In the data rows, the value 500 means zero.
Each row of this table is followed by its label. One hidden rule gives the labels. It looks at one to three of the table's principal directions, none of them among the few with the most spread.
tensor([594, 491, 464, 543, 397, 441, 514, 385, 548, 360, 425, 475, 679,
        596, 484, 485, 429, 464, 654, 418, 510, 456, 505, 383, 624, 521,
        366, 556, 632, 531, 566, 498, 531, 578, 395, 506, 551, 480, 476,
        505, 437, 487, 619, 504, 520, 643, 620, 563]) 4
tensor([600, 431, 548, 573, 576, 479, 639, 477, 443, 204, 381, 458, 224,
        524, 557, 374, 338, 358, 609, 567, 386, 539, 609, 480, 340, 484,
        550, 714, 605, 412, 570, 424, 638, 673, 581, 465, 465, 505, 581,
        489, 527, 473, 529, 309, 168, 517, 195, 646]) 7
tensor([474, 534, 474, 483, 503, 503, 394, 375, 477, 636, 543, 483, 538,
        576, 420, 541, 553, 611, 437, 443, 647, 489, 502, 485, 522, 513,
        482, 454, 346, 643, 598, 499, 409, 403, 491, 402, 486, 526, 446,
        548, 488, 505, 547, 640, 599, 477, 611, 474]) 4
tensor([551, 398, 555, 617, 504, 396, 593, 772, 610, 363, 451, 579, 536,
        353, 569, 494, 560, 328, 677, 437, 277, 473, 461, 524, 483, 424,
        580, 487, 712, 419, 335, 567, 590, 485, 327, 623, 597, 477, 579,
        485, 460, 463, 626, 271, 586, 619, 532, 565]) 4
tensor([488, 446, 527, 362, 587, 599, 503, 548, 469, 514, 391, 447, 406,
        333, 519, 480, 304, 508, 505, 555, 450, 473, 491, 537, 424, 456,
        544, 432, 388, 494, 576, 453, 535, 496, 470, 407, 485, 513, 705,
        523, 502, 552, 353, 372, 364, 435, 418, 527]) 3
tensor([456, 619, 514, 296, 525, 620, 347, 446, 394, 656, 523, 481, 635,
        477, 558, 569, 527, 576, 394, 521, 675, 513, 441, 554, 484, 505,
        404, 443, 268, 555, 552, 446, 475, 436, 403, 610, 580, 535, 555,
        524, 607, 623, 454, 582, 462, 475, 649, 485]) 0
tensor([429, 551, 557, 431, 443, 357, 376, 423, 272, 612, 484, 460, 541,
        678, 579, 517, 614, 580, 536, 467, 668, 463, 402, 465, 426, 544,
        453, 560, 316, 644, 517, 486, 504, 584, 359, 623, 597, 476, 624,
        658, 621, 542, 531, 537, 387, 447, 681, 658]) 1
tensor([418, 513, 505, 743, 205, 215, 702, 489, 442, 426, 458, 580, 570,
        870, 596, 463, 683, 606, 678, 469, 573, 477, 512, 380, 651, 618,
        497, 506, 589, 492, 396, 676, 525, 683, 682, 661, 457, 401, 293,
        503, 523, 347, 718, 549, 473, 336, 564, 439]) 5
tensor([619, 510, 516, 604, 380, 411, 514, 427, 464, 462, 464, 511, 501,
        669, 554, 524, 583, 384, 589, 468, 507, 548, 563, 463, 524, 512,
        430, 671, 680, 425, 543, 421, 613, 538, 465, 683, 658, 466, 362,
        601, 565, 493, 756, 474, 516, 602, 499, 694]) 3
tensor([478, 574, 471, 484, 442, 404, 573, 548, 471, 688, 574, 503, 576,
        583, 542, 532, 613, 608, 450, 470, 565, 494, 473, 512, 531, 595,
        559, 317, 535, 493, 374, 561, 415, 424, 503, 602, 466, 488, 365,
        499, 590, 469, 511, 552, 610, 328, 565, 352]) 0
tensor([402, 448, 561, 531, 459, 362, 568, 606, 437, 610, 538, 480, 441,
        539, 471, 485, 633, 519, 534, 394, 558, 451, 485, 577, 420, 491,
        510, 456, 464, 583, 412, 549, 468, 452, 439, 544, 528, 490, 484,
        531, 516, 474, 541, 463, 528, 448, 534, 609]) 7
tensor([454, 526, 365, 294, 612, 608, 387, 459, 402, 760, 558, 496, 526,
        417, 392, 624, 361, 643, 305, 561, 650, 526, 530, 550, 512, 485,
        425, 484, 172, 571, 627, 478, 327, 363, 516, 400, 472, 565, 592,
        608, 519, 606, 293, 780, 581, 615, 556, 367]) 7
tensor([538, 472, 550, 451, 488, 541, 424, 538, 496, 431, 449, 503, 541,
        431, 533, 540, 501, 399, 556, 498, 445, 451, 444, 529, 462, 440,
        459, 585, 516, 565, 509, 475, 545, 541, 343, 592, 618, 461, 633,
        542, 495, 550, 536, 403, 464, 645, 575, 688]) 3
tensor([515, 525, 370, 479, 665, 584, 499, 388, 548, 576, 558, 446, 515,
        472, 444, 525, 443, 538, 293, 573, 533, 526, 573, 508, 467, 545,
        578, 451, 600, 433, 499, 451, 412, 397, 649, 459, 415, 605, 425,
        502, 541, 497, 431, 610, 547, 547, 382, 315]) 3
tensor([442, 485, 410, 570, 407, 427, 452, 365, 506, 641, 394, 552, 571,
        663, 481, 585, 582, 569, 456, 544, 693, 503, 557, 400, 597, 528,
        470, 545, 410, 465, 643, 484, 494, 471, 646, 579, 599, 547, 382,
        667, 540, 503, 685, 626, 585, 526, 610, 459]) 4
tensor([546, 464, 573, 589, 460, 461, 616, 482, 483, 242, 397, 482, 428,
        524, 584, 386, 371, 422, 670, 503, 346, 616, 564, 427, 513, 518,
        488, 553, 663, 394, 547, 479, 681, 648, 538, 513, 457, 459, 557,
        493, 492, 459, 567, 362, 299, 465, 332, 558]) 1
tensor([466, 431, 531, 382, 631, 650, 502, 558, 528, 419, 430, 439, 343,
        285, 485, 446, 337, 439, 449, 607, 445, 442, 485, 560, 399, 430,
        538, 530, 409, 481, 555, 441, 527, 547, 504, 352, 480, 542, 691,
        430, 442, 559, 310, 369, 330, 487, 351, 530]) 4
tensor([503, 456, 608, 741, 382, 351, 520, 722, 528, 405, 565, 692, 568,
        551, 649, 486, 738, 419, 702, 431, 307, 573, 445, 545, 566, 433,
        555, 502, 650, 450, 329, 617, 623, 501, 443, 688, 562, 385, 434,
        504, 495, 423, 772, 400, 629, 474, 609, 553]) 3
tensor([470, 444, 591, 598, 382, 421, 563, 573, 564, 328, 383, 507, 508,
        501, 519, 472, 540, 440, 687, 433, 386, 453, 462, 445, 561, 455,
        461, 541, 558, 462, 507, 537, 600, 570, 437, 503, 538, 476, 554,
        494, 428, 477, 591, 349, 465, 512, 558, 619]) 3
tensor([514, 551, 547, 423, 626, 638, 477, 496, 547, 528, 549, 527, 512,
        396, 555, 452, 447, 541, 411, 518, 415, 549, 449, 607, 493, 443,
        647, 253, 516, 499, 433, 516, 478, 369, 548, 396, 345, 501, 459,
        302, 509, 513, 444, 422, 520, 314, 378, 304]) 4
tensor([614, 464, 422, 492, 578, 605, 543, 482, 589, 386, 444, 511, 658,
        380, 549, 465, 240, 497, 564, 544, 337, 503, 521, 479, 586, 492,
        534, 349, 663, 402, 493, 508, 534, 502, 526, 407, 409, 473, 570,
        428, 448, 476, 408, 422, 504, 499, 453, 361]) 3
tensor([460, 509, 483, 568, 400, 335, 538, 551, 388, 645, 533, 535, 494,
        649, 493, 563, 618, 549, 538, 430, 578, 488, 506, 498, 492, 539,
        517, 533, 461, 606, 448, 585, 429, 513, 480, 639, 519, 435, 451,
        629, 546, 453, 576, 631, 592, 525, 594, 566]) 3
tensor([508, 468, 600, 483, 466, 537, 438, 497, 472, 447, 465, 489, 467,
        466, 511, 476, 464, 486, 598, 448, 450, 505, 470, 534, 507, 429,
        463, 500, 422, 594, 590, 481, 567, 500, 390, 413, 529, 447, 595,
        508, 445, 529, 545, 426, 461, 473, 529, 646]) 4
tensor([224, 400, 492, 612, 419, 357, 555, 668, 567, 632, 590, 505, 469,
        498, 339, 522, 652, 737, 492, 389, 479, 374, 435, 477, 594, 493,
        583, 350, 360, 665, 370, 716, 369, 417, 614, 287, 363, 495, 549,
        538, 324, 387, 350, 625, 719, 414, 646, 370]) 7
tensor([562, 538, 463, 531, 526, 448, 521, 439, 391, 514, 485, 479, 556,
        583, 573, 513, 420, 535, 542, 497, 477, 556, 528, 465, 506, 556,
        572, 460, 575, 524, 503, 525, 506, 524, 482, 565, 456, 470, 534,
        574, 562, 461, 554, 565, 488, 505, 474, 456]) 0
tensor([408, 366, 634, 631, 326, 479, 655, 730, 727, 333, 365, 555, 565,
        353, 513, 413, 557, 421, 748, 398, 345, 407, 467, 510, 603, 415,
        425, 369, 601, 337, 426, 561, 665, 513, 494, 481, 560, 464, 482,
        372, 361, 453, 562, 170, 523, 363, 588, 596]) 3
tensor([550, 519, 522, 548, 542, 475, 507, 465, 336, 430, 518, 510, 401,
        598, 549, 527, 470, 465, 500, 511, 455, 602, 585, 563, 426, 474,
        534, 623, 508, 568, 525, 497, 545, 540, 514, 572, 495, 443, 540,
        587, 555, 505, 553, 560, 405, 609, 358, 631]) 0
tensor([565, 446, 542, 454, 622, 636, 429, 501, 548, 318, 422, 443, 308,
        338, 445, 458, 385, 404, 536, 539, 470, 448, 533, 498, 385, 412,
        439, 705, 338, 480, 688, 369, 568, 519, 422, 299, 567, 590, 665,
        502, 437, 577, 450, 373, 329, 581, 450, 650]) 4
tensor([473, 435, 618, 578, 425, 414, 443, 592, 504, 416, 447, 510, 558,
        485, 566, 490, 641, 391, 662, 433, 437, 446, 418, 513, 502, 421,
        426, 590, 536, 473, 483, 474, 632, 530, 308, 583, 679, 487, 593,
        558, 478, 529, 654, 336, 500, 558, 657, 735]) 5
tensor([464, 605, 381, 406, 641, 566, 387, 520, 496, 729, 661, 468, 660,
        434, 435, 622, 598, 531, 290, 468, 600, 439, 426, 527, 444, 539,
        592, 458, 535, 621, 333, 565, 300, 380, 434, 658, 480, 570, 500,
        496, 544, 495, 408, 741, 729, 717, 631, 346]) 3
tensor([417, 488, 558, 658, 566, 376, 449, 409, 534, 267, 466, 409, 403,
        544, 451, 432, 606, 512, 548, 446, 462, 590, 532, 322, 485, 547,
        511, 628, 511, 520, 627, 460, 603, 549, 463, 361, 488, 627, 609,
        631, 448, 481, 608, 503, 404, 543, 508, 505]) 0
tensor([621, 500, 500, 478, 412, 569, 453, 210, 411, 364, 498, 499, 460,
        710, 475, 462, 409, 460, 511, 551, 612, 541, 582, 528, 504, 493,
        291, 728, 462, 593, 715, 398, 494, 620, 578, 465, 502, 433, 386,
        479, 514, 539, 630, 576, 295, 585, 406, 698]) 7
tensor([560, 578, 483, 445, 513, 608, 312, 332, 458, 571, 483, 528, 566,
        608, 539, 589, 596, 517, 403, 535, 675, 488, 517, 522, 477, 459,
        433, 609, 359, 530, 633, 389, 522, 409, 513, 594, 651, 553, 422,
        576, 603, 590, 673, 545, 492, 567, 613, 585]) 3
tensor([458, 542, 555, 399, 441, 451, 404, 544, 375, 791, 588, 504, 523,
        563, 522, 579, 704, 493, 427, 431, 661, 467, 423, 618, 415, 486,
        485, 485, 425, 629, 418, 487, 444, 407, 353, 717, 651, 461, 440,
        568, 610, 548, 594, 546, 612, 505, 630, 657]) 7
tensor([464, 460, 522, 533, 490, 475, 505, 512, 403, 461, 522, 466, 386,
        543, 461, 506, 491, 546, 551, 473, 507, 463, 521, 525, 439, 489,
        484, 621, 383, 666, 570, 542, 454, 542, 483, 448, 465, 473, 605,
        589, 470, 477, 520, 579, 419, 564, 509, 616]) 3
tensor([494, 533, 463, 424, 605, 620, 409, 419, 542, 605, 556, 524, 442,
        461, 452, 541, 529, 551, 298, 582, 564, 522, 507, 562, 455, 482,
        560, 452, 388, 524, 551, 457, 401, 375, 608, 416, 444, 559, 428,
        462, 535, 543, 467, 558, 529, 450, 439, 380]) 7
tensor([498, 552, 448, 474, 433, 514, 406, 263, 378, 659, 622, 470, 472,
        725, 417, 515, 566, 584, 377, 505, 767, 517, 560, 519, 482, 572,
        377, 621, 378, 658, 619, 447, 395, 520, 598, 500, 510, 475, 327,
        554, 543, 498, 560, 752, 495, 502, 523, 580]) 4
tensor([627, 561, 256, 534, 530, 484, 571, 454, 594, 650, 623, 520, 691,
        555, 404, 580, 426, 567, 411, 482, 515, 445, 535, 432, 627, 592,
        543, 422, 697, 452, 379, 583, 281, 408, 586, 496, 373, 521, 294,
        441, 480, 410, 431, 759, 804, 633, 553, 204]) 3
tensor([548, 529, 570, 683, 257, 352, 551, 476, 624, 336, 468, 580, 513,
        697, 473, 545, 791, 371, 588, 420, 486, 509, 522, 423, 579, 518,
        398, 663, 676, 480, 483, 512, 553, 570, 485, 679, 624, 444, 248,
        507, 490, 473, 772, 433, 571, 589, 578, 690]) 3
tensor([464, 477, 444, 670, 395, 305, 570, 396, 480, 378, 430, 519, 431,
        733, 411, 499, 559, 577, 585, 468, 614, 478, 586, 336, 537, 573,
        447, 669, 391, 575, 615, 565, 452, 621, 616, 428, 461, 516, 441,
        614, 461, 426, 590, 619, 438, 545, 550, 514]) 7
tensor([494, 465, 610, 441, 535, 579, 403, 699, 500, 487, 490, 569, 487,
        321, 590, 508, 534, 419, 579, 484, 405, 485, 412, 598, 446, 368,
        513, 510, 408, 526, 467, 493, 601, 455, 328, 565, 621, 468, 665,
        502, 491, 571, 533, 353, 501, 528, 593, 618]) 3
tensor([566, 611, 504, 304, 468, 633, 474, 308, 412, 496, 441, 439, 473,
        583, 560, 441, 350, 540, 450, 589, 663, 495, 505, 489, 491, 543,
        379, 526, 371, 481, 641, 375, 522, 608, 545, 474, 487, 486, 453,
        420, 583, 597, 394, 495, 263, 331, 440, 511]) 0
tensor([513, 414, 473, 648, 398, 442, 549, 536, 665, 413, 407, 515, 544,
        480, 377, 533, 488, 514, 646, 392, 416, 425, 553, 402, 643, 457,
        423, 509, 513, 441, 585, 525, 536, 446, 500, 326, 537, 513, 472,
        559, 345, 461, 532, 457, 662, 566, 629, 559]) 3
tensor([293, 505, 447, 345, 435, 579, 518, 464, 550, 820, 612, 368, 340,
        468, 238, 524, 568, 686, 243, 499, 762, 354, 501, 522, 446, 608,
        454, 410, 270, 652, 516, 510, 269, 456, 667, 322, 413, 534, 399,
        479, 436, 481, 178, 675, 572, 322, 519, 464]) 3
tensor([543, 498, 554, 546, 510, 490, 487, 462, 546, 392, 467, 506, 428,
        484, 468, 530, 560, 366, 467, 503, 410, 593, 537, 494, 462, 484,
        530, 570, 618, 478, 516, 459, 550, 506, 474, 546, 540, 499, 475,
        509, 501, 508, 575, 427, 496, 615, 378, 611]) 4
tensor([395, 490, 471, 334, 569, 514, 397, 519, 439, 653, 361, 450, 666,
        320, 487, 590, 335, 528, 472, 505, 509, 557, 449, 431, 578, 476,
        478, 369, 354, 428, 555, 481, 550, 455, 362, 499, 584, 563, 770,
        625, 486, 593, 308, 541, 576, 620, 590, 445]) 4
tensor([715, 634, 383, 450, 615, 493, 474, 415, 428, 583, 584, 550, 531,
        587, 652, 449, 395, 500, 437, 594, 536, 629, 520, 423, 495, 604,
        624, 455, 641, 368, 428, 435, 517, 514, 523, 578, 467, 504, 369,
        451, 650, 487, 511, 575, 521, 387, 402, 231]) 4
tensor([476, 547, 614, 422, 470, 501, 555, 595, 437, 419, 505, 458, 519,
        432, 562, 474, 462, 490, 586, 451, 366, 510, 403, 551, 504, 489,
        507, 408, 512, 558, 418, 566, 503, 552, 345, 519, 416, 435, 626,
        400, 490, 515, 415, 432, 423, 447, 479, 522]) 5
tensor([543, 596, 399, 481, 607, 556, 468, 448, 419, 729, 637, 468, 420,
        544, 449, 564, 527, 557, 326, 513, 629, 534, 583, 552, 415, 553,
        550, 536, 439, 500, 523, 452, 379, 384, 575, 524, 461, 553, 369,
        567, 595, 502, 462, 727, 602, 497, 464, 426]) 2
tensor([418, 491, 436, 482, 544, 439, 469, 420, 356, 624, 515, 471, 539,
        578, 477, 530, 405, 674, 459, 494, 559, 537, 520, 483, 546, 522,
        537, 417, 358, 608, 547, 559, 437, 466, 554, 393, 408, 498, 600,
        613, 494, 485, 415, 686, 526, 493, 511, 398]) 4
tensor([397, 419, 568, 520, 399, 419, 451, 674, 542, 593, 479, 485, 504,
        417, 424, 555, 680, 420, 577, 398, 539, 358, 423, 519, 480, 432,
        404, 596, 428, 529, 458, 497, 527, 489, 310, 559, 714, 503, 577,
        596, 427, 531, 504, 429, 632, 610, 724, 763]) 4
tensor([413, 380, 580, 749, 577, 258, 436, 641, 620, 331, 398, 505, 601,
        429, 588, 367, 620, 473, 771, 305, 378, 550, 460, 292, 543, 463,
        624, 410, 691, 505, 475, 521, 777, 473, 279, 474, 631, 577, 697,
        698, 405, 447, 760, 305, 608, 498, 728, 482]) 3
tensor([494, 458, 597, 444, 561, 604, 513, 579, 452, 416, 487, 512, 414,
        382, 562, 430, 384, 461, 547, 528, 384, 504, 475, 641, 432, 396,
        517, 458, 439, 519, 501, 491, 555, 527, 479, 420, 437, 432, 623,
        410, 475, 541, 396, 366, 354, 406, 388, 591]) 5
tensor([447, 605, 372, 184, 643, 677, 448, 372, 453, 847, 497, 399, 463,
        386, 454, 522, 310, 611, 201, 659, 714, 523, 479, 482, 462, 591,
        542, 360, 319, 370, 568, 392, 360, 426, 639, 449, 407, 633, 488,
        445, 615, 585, 200, 659, 474, 348, 387, 196]) 7
tensor([539, 476, 461, 562, 603, 511, 550, 644, 599, 451, 487, 559, 473,
        391, 512, 548, 544, 404, 468, 533, 377, 457, 505, 541, 436, 446,
        625, 528, 610, 411, 393, 530, 471, 440, 517, 575, 499, 544, 502,
        479, 513, 488, 513, 423, 566, 610, 456, 448]) 3
tensor([658, 535, 587, 690, 383, 285, 552, 436, 501, 141, 425, 586, 615,
        734, 677, 422, 630, 315, 743, 446, 374, 590, 469, 374, 551, 518,
        479, 657, 827, 416, 405, 518, 677, 675, 388, 740, 580, 451, 402,
        436, 564, 447, 861, 322, 388, 612, 492, 589]) 7
tensor([640, 480, 568, 756, 489, 336, 480, 512, 599, 170, 417, 622, 445,
        603, 599, 488, 690, 370, 658, 515, 332, 540, 512, 396, 474, 482,
        576, 659, 614, 423, 525, 483, 623, 563, 437, 521, 582, 503, 471,
        564, 527, 468, 788, 277, 436, 510, 533, 595]) 6
Which label does each new row get?
tensor([526, 461, 556, 526, 489, 459, 507, 506, 535, 284, 364, 490, 451,
        471, 520, 449, 476, 375, 625, 501, 467, 497, 502, 408, 463, 476,
        435, 657, 509, 429, 570, 442, 625, 621, 420, 519, 595, 540, 602,
        515, 483, 528, 555, 342, 342, 589, 494, 629]) >> 7
tensor([518, 423, 511, 584, 482, 400, 534, 593, 516, 445, 509, 559, 490,
        497, 513, 479, 505, 491, 598, 469, 387, 492, 482, 501, 512, 473,
        547, 481, 560, 549, 445, 565, 502, 515, 455, 464, 479, 437, 549,
        531, 453, 456, 533, 446, 542, 504, 523, 521]) >> 7
tensor([368, 386, 538, 568, 344, 358, 481, 566, 449, 548, 522, 524, 420,
        567, 367, 557, 610, 617, 572, 439, 537, 421, 490, 502, 514, 498,
        396, 568, 239, 696, 568, 588, 416, 533, 472, 360, 527, 421, 600,
        668, 401, 469, 447, 564, 531, 495, 666, 700]) >> 3
tensor([554, 548, 335, 213, 637, 689, 445, 318, 441, 728, 482, 452, 607,
        434, 500, 514, 187, 581, 289, 645, 646, 521, 509, 521, 531, 528,
        494, 357, 439, 441, 567, 413, 398, 443, 605, 449, 427, 552, 506,
        430, 569, 582, 283, 637, 478, 488, 385, 253]) >> 7
tensor([399, 602, 452, 452, 549, 528, 539, 607, 565, 627, 664, 559, 679,
        429, 531, 534, 570, 657, 357, 494, 427, 592, 430, 532, 620, 554,
        621, 184, 564, 481, 278, 655, 379, 347, 582, 544, 303, 519, 415,
        359, 517, 465, 400, 644, 695, 394, 518,  71]) >> 3
tensor([538, 493, 455, 470, 592, 611, 549, 534, 631, 429, 450, 483, 553,
        355, 483, 547, 434, 446, 408, 574, 378, 428, 502, 543, 494, 470,
        569, 416, 613, 371, 423, 489, 476, 446, 548, 461, 472, 549, 515,
        400, 481, 516, 362, 371, 520, 544, 412, 433]) >> 0
tensor([452, 555, 515, 399, 486, 575, 501, 510, 409, 613, 563, 489, 457,
        508, 496, 502, 502, 564, 426, 522, 622, 485, 507, 596, 450, 510,
        432, 480, 313, 521, 501, 488, 448, 498, 546, 502, 480, 481, 464,
        451, 546, 540, 370, 561, 432, 383, 493, 520]) >> 0
tensor([602, 545, 533, 401, 606, 597, 351, 391, 319, 589, 599, 477, 402,
        546, 630, 440, 470, 434, 426, 584, 592, 597, 501, 587, 359, 495,
        515, 621, 503, 530, 548, 351, 585, 525, 452, 599, 593, 481, 510,
        531, 633, 556, 592, 526, 369, 468, 396, 602]) >> 4
tensor([430, 434, 522, 558, 351, 447, 469, 473, 484, 601, 521, 586, 554,
        610, 516, 533, 631, 503, 498, 523, 549, 528, 486, 545, 561, 487,
        448, 512, 522, 527, 496, 530, 505, 505, 589, 631, 568, 424, 402,
        558, 515, 476, 665, 537, 561, 499, 552, 582]) >> 7
tensor([588, 542, 445, 562, 500, 422, 408, 362, 507, 493, 507, 510, 528,
        650, 509, 548, 663, 438, 460, 522, 649, 515, 520, 397, 455, 577,
        501, 676, 560, 547, 564, 445, 471, 506, 450, 660, 632, 575, 393,
        601, 592, 490, 791, 573, 520, 650, 583, 510]) >> 4
tensor([342, 520, 554, 458, 342, 401, 541, 597, 367, 659, 557, 559, 490,
        609, 432, 594, 659, 625, 493, 420, 629, 417, 443, 620, 471, 498,
        444, 457, 212, 768, 442, 672, 296, 507, 480, 584, 431, 384, 489,
        520, 511, 492, 443, 640, 522, 461, 638, 603]) >> 7
tensor([433, 426, 486, 483, 407, 422, 450, 459, 493, 565, 449, 513, 527,
        554, 421, 519, 528, 527, 526, 466, 637, 469, 505, 441, 533, 499,
        390, 552, 377, 568, 567, 496, 505, 525, 487, 484, 611, 500, 521,
        591, 457, 511, 522, 527, 524, 571, 609, 599]) >> 7
tensor([500, 452, 542, 392, 548, 598, 428, 582, 482, 583, 492, 546, 565,
        316, 531, 529, 406, 449, 504, 515, 448, 575, 475, 621, 526, 401,
        451, 407, 406, 476, 548, 468, 535, 401, 374, 492, 564, 481, 606,
        491, 483, 587, 492, 466, 549, 539, 509, 523]) >> 4
tensor([496, 498, 570, 446, 633, 624, 516, 505, 546, 355, 405, 445, 534,
        301, 620, 413, 329, 424, 500, 576, 306, 645, 497, 493, 514, 479,
        584, 341, 667, 281, 487, 424, 703, 502, 509, 478, 467, 554, 641,
        411, 512, 534, 428, 297, 370, 416, 300, 387]) >> 0
tensor([490, 514, 431, 524, 533, 453, 520, 492, 532, 523, 628, 497, 558,
        537, 466, 512, 546, 588, 409, 506, 452, 496, 474, 480, 527, 574,
        594, 404, 619, 571, 352, 590, 390, 470, 556, 463, 387, 496, 461,
        459, 484, 423, 434, 589, 599, 505, 484, 324]) >> 3
tensor([374, 552, 445, 432, 494, 476, 539, 369, 389, 617, 536, 390, 263,
        643, 304, 566, 543, 666, 300, 516, 718, 448, 587, 492, 400, 580,
        453, 629, 205, 652, 626, 500, 300, 505, 674, 368, 386, 568, 454,
        592, 525, 513, 319, 733, 397, 490, 421, 524]) >> 3
tensor([527, 438, 451, 352, 596, 707, 440, 498, 562, 608, 492, 448, 564,
        285, 471, 469, 320, 407, 447, 557, 552, 437, 488, 587, 488, 429,
        404, 498, 512, 404, 569, 379, 505, 453, 454, 462, 577, 552, 549,
        431, 459, 578, 410, 482, 520, 573, 499, 521]) >> 4
tensor([436, 420, 455, 492, 559, 538, 555, 626, 502, 518, 527, 473, 535,
        358, 408, 559, 356, 567, 500, 460, 342, 425, 495, 568, 532, 438,
        558, 404, 489, 574, 405, 623, 420, 444, 510, 360, 389, 466, 675,
        492, 371, 456, 265, 554, 611, 632, 475, 475]) >> 3
tensor([477, 442, 514, 749, 424, 278, 510, 491, 499, 385, 458, 569, 390,
        654, 467, 517, 650, 534, 613, 471, 471, 582, 574, 359, 519, 551,
        533, 627, 437, 517, 596, 550, 540, 543, 553, 448, 515, 505, 490,
        694, 482, 414, 692, 529, 510, 500, 548, 543]) >> 3
tensor([549, 557, 548, 561, 525, 402, 539, 550, 413, 384, 486, 551, 467,
        579, 605, 513, 548, 479, 563, 476, 404, 592, 511, 495, 459, 498,
        599, 519, 543, 528, 439, 554, 546, 517, 451, 617, 472, 472, 530,
        530, 578, 488, 610, 466, 438, 526, 440, 488]) >> 3
tensor([732, 563, 394, 514, 564, 415, 453, 240, 405, 528, 366, 474, 353,
        690, 548, 515, 388, 438, 457, 609, 613, 624, 646, 320, 431, 606,
        551, 676, 540, 326, 706, 292, 595, 556, 560, 521, 611, 564, 404,
        697, 671, 526, 611, 498, 396, 483, 353, 530]) >> 3
tensor([410, 514, 428, 608, 365, 403, 619, 429, 586, 582, 573, 531, 574,
        649, 389, 489, 544, 692, 482, 424, 543, 541, 540, 419, 694, 591,
        508, 314, 536, 550, 478, 645, 370, 440, 706, 378, 292, 478, 270,
        436, 415, 384, 523, 703, 682, 368, 517, 228]) >> 7
tensor([446, 457, 550, 398, 542, 628, 524, 591, 554, 525, 476, 440, 497,
        292, 490, 467, 368, 525, 511, 491, 398, 479, 459, 564, 525, 446,
        506, 342, 474, 458, 505, 491, 532, 427, 464, 374, 451, 515, 620,
        424, 432, 530, 363, 403, 499, 412, 463, 457]) >> 3
tensor([532, 532, 482, 518, 397, 428, 500, 519, 492, 464, 485, 547, 678,
        593, 547, 562, 600, 412, 566, 468, 532, 419, 426, 478, 530, 511,
        461, 586, 627, 587, 389, 580, 452, 598, 388, 764, 580, 439, 476,
        490, 524, 484, 625, 532, 551, 701, 644, 578]) >> 4
tensor([614, 528, 510, 456, 454, 569, 459, 395, 517, 437, 491, 519, 527,
        560, 537, 468, 473, 442, 530, 513, 549, 503, 502, 495, 510, 494,
        418, 570, 543, 509, 563, 433, 535, 535, 480, 541, 551, 475, 412,
        434, 525, 527, 615, 459, 436, 512, 499, 558]) >> 7
tensor([417, 448, 496, 551, 404, 470, 533, 709, 720, 615, 551, 594, 632,
        370, 390, 589, 658, 550, 508, 390, 400, 419, 425, 516, 628, 458,
        535, 292, 524, 482, 326, 647, 409, 313, 493, 470, 491, 498, 412,
        417, 386, 438, 481, 460, 836, 508, 672, 374]) >> 7
tensor([549, 527, 477, 432, 474, 487, 514, 440, 381, 596, 535, 487, 372,
        591, 460, 513, 442, 537, 465, 518, 590, 501, 532, 528, 438, 535,
        477, 571, 376, 593, 563, 485, 405, 537, 522, 469, 455, 450, 464,
        527, 543, 503, 440, 601, 442, 466, 439, 558]) >> 7
